(in the rows, 128 means zero)
Each path is a new rotation, seen through one point. The rows after it are directions, each followed by how far the rotation turns it, in degrees a step (0 if it stays put).
Each turn is a multiple of 5 degrees from 10 to 175, or 0.
Each row of a path follows its step; steps can be skipped.

step 0: 124  156  131  129  119  109  146  129  117  95  89  109  146  102  127  125  147  148  146  128  175  130  176  137  148  130  164  105  80  123  143  111  102  100  125  132  160
step 2: 126  107  111  170  107  81  150  174  151  98  130  105  133  149  116  158  103  117  138  115  152  147  118  140  97  144  151  101  124  134  112  125  120  122  163  105  154
step 3: 124  147  114  147  135  84  128  155  140  136  108  142  177  142  119  134  161  130  148  133  162  143  157  121  91  95  167  119  115  137  124  76  126  130  103  136  151
step 4: 170  114  148  132  127  96  135  127  122  156  73  130  134  144  110  105  98  116  138  145  159  113  168  99  124  146  191  126  141  123  118  122  137  126  151  137  135
step 5: 160  133  119  167  120  98  133  143  113  128  113  126  120  169  138  127  96  133  183  166  133  145  122  114  119  134  113  97  105  111  88  103  118  92  164  115  126
step 6: 128  135  94  146  123  73  139  116  91  156  115  107  129  154  82  150  156  136  160  125  144  103  107  130  96  128  141  107  103  121  153  86  139  139  127  133  126
step 7: 121  130  147  163  111  119  137  124  140  160  90  121  90  113  107  121  136  106  166  139  153  147  163  99  91  131  149  161  126  107  167  100  136  130  164  126  131
step 11: 129  135  130  146  110  118  149  157  152  141  156  124  111  143  108  91  121  134  151  122  163  142  132  100  131  200  120  134  120  150  106  87  149  165  145  141  119
step 12: 126  169  138  149  124  119  154  144  122  128  147  126  158  96  151  152  136  102  179  164  139  104  135  154  111  181  156  109  107  142  127  107  116  153  139  121  115
step 13: 126  171  143  165  127  146  120  89  148  123  99  141  121  142  122  107  147  122  162  134  116  113  112  112  141  154  191  99  102  159  140  105  140  139  124  130  159
120  127  119  119  128  137  141  140  126  127  130  131  134  132  126  142  122  139  126  135  128  133  116  129  126  128  129  131  119  131  115  125  124  130  143  129  118 -> 115
147  137  145  120  123  134  131  128  130  137  114  128  132  120  137  127  127  130  127  133  135  132  117  134  128  127  130  122  122  135  127  133  122  123  125  138  128 -> 85
122  119  122  121  128  129  127  123  121  129  132  131  123  127  122  118  131  125  126  127  144  143  125  126  124  141  135  114  131  131  136  144  125  126  140  129  131 -> 155
123  126  133  139  116  136  130  119  124  123  117  137  119  129  135  123  124  122  118  122  127  123  128  126  122  122  129  128  134  127  113  128  136  136  144  135  133 -> 120
125  126  126  123  134  133  129  117  130  125  124  134  140  128  134  129  128  116  138  126  122  133  141  125  141  126  145  126  133  135  121  127  128  117  129  132  114 -> 80
124  138  130  128  135  122  133  131  122  124  141  127  123  136  130  120  133  121  124  116  146  123  132  138  128  121  119  125  120  132  119  122  126  118  126  137  120 -> 125
131  125  128  129  137  117  128  134  133  141  128  136  148  133  135  118  128  125  108  128  127  134  128  128  133  132  123  127  138  126  122  121  127  131  133  122  132 -> 55
